In the rows, 128 means zero.
Named moves, each a turn or a mirror, and the order they were made in; the first pair answered
funok (before -> after):
[140, 151, 155, 118, 148, 152,  93, 131, 122, 118, 101, 177, 115, 102, 129,
 178, 116, 136, 102, 165, 146] -> [144, 138, 141, 114, 121, 132,  92, 100, 130, 122,  98, 128, 137, 119, 133,
 158,  95, 122, 188, 155, 174]
[ 79, 150, 121, 119, 110, 151, 108, 149, 150, 157, 146, 140, 115, 121, 177,
  98, 132, 166,  93, 131,  88] -> [ 84, 136, 113, 118,  89, 138, 107, 127, 160, 158, 143, 102, 129, 137, 182,
  90, 118, 155, 164, 128, 112]
[153, 143, 151, 113, 116, 151,  98,  91, 127, 151, 120, 147, 139, 133, 161,
 134, 118, 149, 157, 156, 151] -> [149, 145, 157, 115, 129, 161,  99, 105, 117, 147, 119, 169, 131, 123, 155,
 138, 122, 153, 127, 159, 139]
[102, 123, 132, 128,  81, 107, 149, 142, 135, 115, 104, 100, 121, 143, 130,
 125,  93, 121, 186, 123, 186] -> [ 89, 138, 155, 134, 119, 138, 151, 185, 119, 117, 106, 165,  93, 117, 123,
 144, 118, 141,  70, 132, 149]
Laben (before -> after):
[153, 137, 184, 115, 138, 153,  67, 119, 124,  93, 144, 131, 120, 147, 108,
 145, 105, 120, 169, 149, 157] -> [148, 120, 181,  91, 135, 145,  93,  91, 121, 106, 123, 106, 142, 137, 124,
 128, 122, 118, 195, 150, 152]
[136, 141, 130, 124, 121, 134, 136, 110, 145, 150, 131, 120, 128, 120, 149,
 142, 121, 150, 112, 126, 129] -> [137, 145, 129, 130, 125, 135, 127, 120, 142, 148, 138, 125, 124, 121, 148,
 149, 112, 149, 111, 127, 133]
[137,  88, 109, 159, 122,  94, 134, 132, 134, 107, 146, 111, 145, 144, 109,
 126, 147,  93, 149,  86, 103] -> [128,  89, 108, 145, 124, 100, 151, 120, 127, 122, 137, 107, 150, 133, 123,
 113, 160,  99, 136,  87,  87]
[ 91, 147, 106, 126,  98, 137,  97, 121, 155, 147, 138, 112, 120, 124, 135,
 120,  82, 166, 171, 124, 145] -> [ 87, 139, 108, 118,  98, 143, 109, 118, 157, 152, 132, 105, 120, 118, 143,
 116,  84, 164, 168, 124, 138]
Palez (before -> after):
[ 80, 144, 118, 117, 103, 133, 118, 120, 145, 153, 141, 115, 138, 130, 147,
 134, 109, 158, 144, 119, 141] -> [111, 137, 123, 128, 107, 120,  97, 120, 136, 126, 146, 115, 139, 156, 130,
 145,  96, 138, 167, 121, 163]
[147, 133, 149, 119, 148, 131, 112, 109, 112, 111, 101, 151, 129, 113, 123,
 150, 129, 135, 137, 147, 149] -> [132, 139, 152, 114, 149, 141, 119, 111, 112, 126, 103, 154, 125,  99, 129,
 149, 135, 144, 115, 146, 134]
[124, 111, 123, 102, 132, 122, 100,  99, 134, 126,  82,  80, 124,  88, 130,
 112, 114, 138, 157, 143, 157] -> [155, 108, 140, 122, 151, 115,  86, 117, 122,  97,  90, 103, 112, 103, 112,
 132, 111, 124, 141, 151, 171]
[ 87, 130, 112, 147, 136,  91, 189, 118, 138, 153, 146,  86, 125, 101, 158,
  89, 158, 120, 136, 118,  85] -> [126, 120, 116, 162, 130,  66, 170, 108, 136, 120, 147,  77, 130, 130, 144,
 102, 142,  90, 187, 122, 122]
Now pairs of rows:
(two moves a pair)
[145, 124, 160, 166, 127, 122, 127, 143, 117,  99, 103, 158, 157, 152, 103,
 148, 136, 111, 141, 182, 142] -> [128, 111, 161, 141, 127, 120, 153, 114, 110, 125,  82, 138, 172, 135, 127,
 128, 158, 112, 152, 181, 123] => Laben Laben
[127, 110, 154, 132, 119, 147,  91, 122, 144, 114, 112, 159, 126, 115, 121,
 128, 102,  84,  94, 150, 125] -> [112, 113, 153, 124, 120, 153,  98, 122, 147, 126, 109, 159, 127, 109, 127,
 125, 104,  92,  85, 148, 118] => Laben Palez
[113, 141, 107, 112,  93, 137,  89, 107, 148, 139, 146, 103, 125, 130, 130,
 138, 101, 139, 184, 129, 141] -> [142, 125, 120, 117, 109, 121,  90,  92, 128, 118, 133, 103, 137, 132, 123,
 146, 110, 116, 198, 132, 153] => Palez Laben
[101, 109, 102,  88, 118, 129, 182,  97,  82, 163, 110,  95, 138, 116, 139,
 109, 125, 118, 148, 104,  90] -> [103, 145, 114, 131, 131, 155, 142, 159,  89, 147, 154, 159,  95, 132, 109,
 145,  95, 139,  62, 105,  93] => Laben Laben
[117, 147, 125,  99, 101, 139,  85,  91, 163, 133, 104,  96, 146, 114, 149,
 134,  90, 146, 212, 149, 157] -> [162, 152, 157, 138, 153, 144,  59, 139, 133,  85, 119, 168, 109, 126, 115,
 176,  93, 133, 119, 161, 160] => Palez funok
[177,  95, 130, 143, 175, 105, 140, 136, 105,  88, 121, 148, 129, 138, 115,
 141, 161,  81, 113, 149, 136] -> [149, 114, 131, 154, 173, 125, 135, 164, 116, 109, 135, 168, 115, 130, 116,
 144, 152, 109,  66, 145, 117] => Palez Laben
[141, 159,  96, 151, 113, 116, 113, 146, 149, 134, 169, 156,  93, 129, 122,
 117, 161, 101,  88, 127, 124] -> [117, 152,  78, 135,  89, 116, 124, 120, 164, 160, 158, 124, 108, 122, 138,
  95, 162, 109, 132, 122, 123] => Palez funok
[129, 133, 156, 124, 118, 118, 107, 100, 150, 120, 104, 104, 133, 109, 143,
 140, 114, 136, 166, 148, 152] -> [135, 144, 169, 136, 138, 128,  97, 131, 139, 111, 115, 142, 111, 109, 134,
 159, 112, 138, 112, 153, 148] => funok Laben
[ 93, 136, 135, 136, 122, 161, 107, 123, 101, 145, 100, 148, 132, 141, 124,
 156, 139, 162,  98, 124, 120] -> [106, 127, 125, 150, 102, 144,  93, 112, 113, 130, 111, 127, 134, 167, 115,
 159, 114, 146, 155, 120, 153] => Laben funok
